Each row is where one point has got to under a steady rotation. How many ticks took it there?
The counts run from 0 to 419.
-5  -27  -17  22  2  -16  27  2  -33  19  -40  12  -25  -25  -15  0  14  -10  12  12  2  -13  -18  -25  -5  11  -1  21  1  4  47  -22  -23  -12  3  16  9  7  11  21  -7  -6  23  -15  -28  11  11  22  -27  -10  -45  -8  11 -> 380
-1  -46  -12  3  15  -11  31  -19  22  -17  -24  14  6  -21  32  -17  18  22  -7  -9  -6  19  -8  0  8  -15  8  -22  -8  11  26  15  -17  6  22  27  12  -13  13  -14  -5  -24  0  10  -36  -19  3  13  25  -31  2  43  -11 -> 206
-16  -5  11  24  18  2  12  -6  -23  -9  -19  33  -13  6  -12  -7  -22  7  -35  13  -3  -38  6  3  2  -28  0  9  -22  -8  11  12  1  -42  3  18  37  -8  -20  24  25  -2  2  6  -48  -20  -23  10  5  -22  -22  -20  19 -> 31
10  -13  22  -27  35  8  8  0  21  -29  -36  17  -1  -32  11  -15  3  6  -9  10  2  -27  2  -2  10  24  -18  -14  -44  -15  21  -1  -13  31  49  10  7  -10  1  -31  -29  6  -20  11  -8  -21  1  12  10  -2  -9  -21  -19 -> 196
27  4  -9  30  26  -5  16  5  33  -15  -6  0  44  6  1  -32  2  23  -33  25  -2  -16  5  6  8  11  -5  10  12  -51  26  -14  -2  -35  -4  -11  -2  7  8  -6  11  5  -4  -20  -23  -14  14  10  7  -42  -24  9  -7 -> 62
-4  2  16  -9  5  -1  -17  16  4  34  11  18  39  -15  0  -21  -4  -23  -21  6  8  15  -28  32  20  -18  9  -21  19  -5  -2  7  -24  -21  27  -9  -2  27  -38  -52  17  -15  -2  -13  0  -16  -6  3  -14  -34  -3  -16  -7 -> 316
-1  -8  17  29  28  24  -2  32  11  16  -14  23  19  5  12  2  -9  -5  -17  26  5  -19  -20  -5  6  -9  16  5  11  -3  -27  0  6  -39  -11  29  15  24  -32  10  35  -19  -2  -22  5  -36  4  -14  -14  46  -21  -15  6 -> 155
-7  17  11  16  27  17  -39  26  1  37  -19  6  14  3  -12  16  14  21  -6  5  22  -13  -6  -28  4  16  -2  -40  11  -1  -57  -16  -26  -1  -13  26  -5  -10  24  -6  8  -7  -16  -2  23  -29  -12  2  24  19  23  -6  -11 -> 294
-5  -53  -14  14  20  -7  23  -18  27  -23  -21  22  1  -17  26  -20  21  23  -2  -3  -6  13  -4  -1  8  -6  9  -21  -7  9  23  21  -22  -8  24  27  12  -8  10  -15  -4  -28  0  7  -24  -16  -1  17  31  -33  1  42  -18 -> 205
-17  2  40  -20  -18  11  3  1  28  0  -1  14  -17  -15  15  -3  0  -20  3  4  -4  16  -38  19  -15  -18  -6  -36  -27  36  22  8  -24  29  16  39  13  3  -6  -4  -6  -7  5  17  -40  -4  -37  -6  12  -6  -19  -16  -2 -> 335
-12  4  -22  20  12  -36  8  -6  7  7  -9  1  5  -7  -8  -15  12  34  -16  9  2  -4  -15  -11  -33  -2  2  -23  -1  1  9  -11  -44  -19  -37  10  -9  -23  48  -3  -23  -7  0  -10  -16  5  3  2  37  -43  -21  25  -5 -> 78
12  39  21  -6  22  7  -22  31  -9  37  -32  1  9  -2  -5  13  4  23  -14  8  21  -18  -1  -22  -2  22  -9  -44  3  -6  -45  -23  -23  20  -3  25  -3  -15  26  -7  -5  3  -17  -1  9  -27  -12  0  16  31  12  -21  -1 -> 292
-8  15  -4  -10  -16  -51  10  4  -8  35  -13  -9  12  -22  -20  -19  15  -6  9  -3  2  33  8  -6  25  -17  -20  -13  -1  -12  32  8  -28  5  6  -31  -42  -18  8  -35  -4  6  6  -20  24  13  4  -5  -22  -23  13  -30  -29 -> 98
-11  20  39  0  12  20  -2  22  21  6  -8  3  7  -4  10  17  -18  -11  21  23  -18  -17  -12  -12  4  -2  5  22  -8  -5  -21  -25  24  11  -11  28  -6  32  -28  5  14  -7  -2  -25  7  -30  -14  -30  -14  56  -8  -36  -10 -> 150
-19  -12  6  2  43  18  -49  6  -13  1  -10  -2  -11  -42  -3  13  -13  1  -19  0  4  -36  -25  -3  -19  -10  9  2  5  2  -6  -36  -9  -9  -6  45  11  12  -8  21  -4  1  -25  7  13  -26  -11  35  16  24  6  3  11 -> 168
3  22  -2  1  -18  -21  0  -1  -16  19  -10  -36  -10  -11  -18  10  -12  16  -2  -19  -1  -1  28  -39  6  -12  -28  8  14  -44  31  -32  0  9  -3  9  -28  -18  20  50  -1  7  3  0  10  6  -22  26  -17  24  29  -23  5 -> 259
-16  -14  -12  -16  -8  -8  24  -9  -31  28  -38  -12  -5  -34  17  14  17  18  20  -24  -35  -2  8  -25  24  -9  27  23  -35  -17  39  -31  9  10  -2  -20  -22  -6  7  2  -23  -11  8  0  6  -1  18  -3  -16  -20  2  9  -26 -> 397
-15  -25  3  6  11  -27  16  -18  -38  32  -20  12  -25  -30  11  2  8  -11  0  -14  7  20  17  10  60  -28  12  12  15  18  2  -15  -4  7  34  18  21  -11  -23  -12  8  -11  -2  -10  -8  -20  -16  19  -25  6  26  0  -5 -> 3
-32  -5  38  23  4  14  -17  11  5  33  19  -6  -11  5  17  13  15  -8  -8  -6  3  7  5  6  24  -24  27  14  10  13  -7  -14  11  -34  -45  5  -2  -15  -20  11  30  -8  -6  -23  34  -3  -24  -22  9  23  8  -1  -35 -> 140
9  32  20  -10  -18  13  9  24  -3  42  2  -31  38  3  13  28  0  9  18  -14  -19  1  -4  -32  12  25  -3  20  6  -36  -1  -38  7  15  -23  -16  -27  13  -1  8  3  -29  13  -23  -13  13  -24  -21  -6  -7  7  8  -11 -> 273
-17  -11  -8  28  -7  7  11  -15  22  -7  -6  -20  22  -8  -4  -7  19  1  -4  -19  -41  -12  -13  -5  43  -36  12  7  -18  -19  34  -18  7  -5  -16  -7  13  3  10  30  24  -2  -25  13  -42  -10  -8  8  20  -42  8  15  -24 -> 49
0  19  2  1  -13  -20  0  -2  -5  20  -6  -37  -9  -1  -13  14  -18  14  -8  -19  3  -7  32  -36  5  -11  -28  6  6  -44  19  -41  0  6  -11  9  -26  -22  25  45  -9  10  -6  6  15  6  -17  21  -17  31  30  -25  7 -> 260
-17  -11  11  30  4  6  14  -5  -20  -5  -23  24  -12  5  -26  -7  -7  -14  -19  11  -10  -36  -2  -11  17  -14  0  -1  -22  0  19  10  -17  -30  18  11  39  4  -14  26  27  -15  -5  3  -59  -8  -24  13  6  -27  -16  -31  9 -> 33
4  -14  7  -3  12  -11  -9  -1  -27  16  -30  4  11  -6  0  6  -26  26  8  -17  20  -10  33  -54  7  26  -41  8  -11  -29  -21  12  -1  15  23  12  -1  -15  1  -12  -27  -30  3  -13  -7  -20  -21  29  8  7  35  12  -3 -> 417
-23  -16  13  -9  -16  -19  30  -27  14  -2  -2  -6  -9  -3  -16  1  -2  -26  0  -12  25  3  26  -13  18  19  -27  20  26  -5  43  -14  -12  14  42  -27  -5  1  14  -35  9  5  20  -3  -32  10  -1  14  -20  -35  -2  -6  -28 -> 225
18  0  -11  36  27  -2  9  6  42  -22  4  2  48  11  -8  -31  5  18  -22  24  -6  -16  6  -5  7  14  -9  14  10  -55  17  -21  2  -36  -6  -8  -4  13  4  -5  9  6  -3  -15  -12  -16  11  10  6  -45  -19  2  -13 -> 61
-18  7  56  -7  -17  24  -23  14  2  42  6  -17  -25  3  1  26  7  -23  -2  -14  36  10  14  -14  17  9  -14  0  26  5  -8  -33  5  15  -8  16  -6  -9  0  10  18  8  8  -3  19  6  -33  0  -12  40  19  -21  -24 -> 134
-17  -6  45  -24  37  12  -50  10  28  -9  7  10  6  -20  10  -2  -33  -11  -27  2  30  -10  -19  7  -14  -6  -35  -10  -13  7  -9  34  -19  -7  2  15  -5  -11  -24  -31  11  -2  -14  14  15  -10  -23  -3  18  2  10  -8  -11 -> 325
-46  -30  22  12  25  2  -5  -22  13  -6  19  15  -20  1  11  20  -30  -3  -15  -4  -1  -22  35  6  16  -8  40  20  15  -4  -17  -32  6  -40  21  10  6  17  -24  -23  8  -29  -6  6  10  -23  -13  -3  4  -3  17  -2  -14 -> 13
-22  -41  -18  12  13  4  4  -10  -20  22  -36  -3  -19  -16  11  14  26  25  -12  -22  4  -11  17  -21  10  -9  32  12  -6  -13  32  -25  7  -35  -21  -14  -6  -19  24  16  -1  0  9  19  31  -2  30  12  -2  -18  -9  24  -21 -> 392
-37  -8  26  -16  24  -9  -8  -26  -2  -5  1  1  -33  -17  13  18  -34  -8  -8  -12  5  -13  37  3  22  -10  15  22  11  -2  -13  -46  11  12  38  21  -1  -1  -14  -21  -11  -3  -12  6  13  -27  -17  8  -14  24  33  -16  -10 -> 9
29  -14  0  -12  -2  -9  29  5  -40  32  -40  9  24  -10  21  -6  -12  30  -1  -9  7  6  24  -38  23  19  -17  1  -7  -37  7  15  0  6  37  -4  -3  -8  -14  -17  -10  -39  14  -22  -23  -17  -3  19  -9  -11  13  6  3 -> 413
-13  -4  14  21  -5  10  14  -3  -32  -5  -25  20  -15  -6  -28  -3  1  -7  -7  6  -16  -34  1  -8  17  -9  1  -1  -15  0  25  0  -17  -20  30  20  32  6  -8  26  27  -10  0  -2  -59  -8  -31  24  10  -32  -10  -35  10 -> 34
-5  -43  19  16  9  4  37  -7  47  -21  5  -12  -5  -21  28  -2  10  -21  2  11  -10  -5  -17  -7  9  6  26  17  18  6  54  -8  -11  -29  2  5  -6  16  -10  -1  20  -34  0  -20  -17  18  15  -10  0  10  -26  8  -27 -> 363
9  4  -20  17  -28  -24  38  2  -25  32  -27  -12  0  3  -9  -4  5  18  -8  -12  1  17  21  -29  18  -35  -17  -3  20  -26  41  7  -9  -17  0  6  -11  -20  13  48  33  -4  22  -5  -20  2  -10  16  -22  4  9  -8  12 -> 254
-16  -3  33  -14  -4  6  2  3  10  -1  9  21  -17  -28  14  -12  7  -11  -3  6  -15  16  -35  30  -20  -26  9  -32  -19  35  27  15  -36  5  10  43  8  0  -14  -7  -4  -17  2  -2  -28  5  -45  -6  27  -26  -17  -9  -7 -> 333
-10  -31  -1  11  37  15  -15  11  1  2  -15  29  21  -20  0  -22  21  -5  -14  10  -4  -17  -20  22  33  -6  -4  19  -41  -15  14  5  5  -27  -3  -20  21  1  -28  -21  1  11  -9  6  7  -22  9  7  -3  -48  -27  9  -20 -> 188
-20  -31  -5  3  18  17  -10  -2  -4  14  -40  -5  -28  -6  -1  27  8  13  -12  -16  30  -29  18  -40  -7  17  -2  7  0  -15  17  -37  2  -8  -6  -1  -7  -13  39  19  -5  17  14  35  25  -4  31  21  -15  13  -12  7  -13 -> 388
-30  -30  -15  22  12  -38  12  -39  36  -14  11  20  -12  10  -6  -23  -21  6  -19  7  21  7  26  15  -7  -21  -20  16  8  -11  3  -24  7  -6  6  17  13  -7  26  -18  -28  21  17  20  -11  -27  9  21  -15  -29  -19  17  2 -> 217
-18  -13  -2  -10  1  -4  6  -3  -3  9  -25  -2  7  -14  9  14  -8  21  37  -12  -31  -15  21  -42  7  12  3  29  -44  -37  5  -33  24  16  4  -13  -31  15  2  -8  -42  -12  10  3  22  -16  13  -8  -20  -9  6  -6  -23 -> 401
16  28  9  30  13  -19  4  34  -41  54  -16  15  30  0  -11  -11  16  15  -7  24  -3  -6  -14  -13  19  8  -6  2  -12  -14  -25  1  -22  -25  -35  -3  7  -11  -11  -2  2  -18  -2  -49  -11  -1  -22  -12  6  -12  -13  -13  0 -> 284
-15  3  18  10  -4  39  -13  -4  5  -22  -25  -5  -16  -1  -25  15  2  0  4  -12  -5  -41  9  -30  11  11  -15  -9  -6  -10  21  -19  -7  15  37  23  15  9  16  34  27  9  -3  28  -38  -19  -31  32  20  -11  16  -26  -7 -> 39
-28  1  30  -22  16  16  2  -6  -5  -20  -11  11  0  -2  9  31  -43  -6  15  -9  -11  -23  -2  -21  4  -3  -15  46  -16  -7  -7  5  22  10  23  9  5  29  -37  -6  33  -18  21  3  -44  -25  -31  -11  0  -10  7  -3  -2 -> 23
-9  3  22  5  -6  33  -2  -5  1  -17  -31  -2  -16  0  -23  13  -1  -9  -3  -10  -6  -42  6  -27  14  8  -14  -14  -14  -8  22  -16  -10  14  35  18  21  3  15  33  27  6  -13  27  -52  -14  -25  25  14  -5  11  -31  -4 -> 38
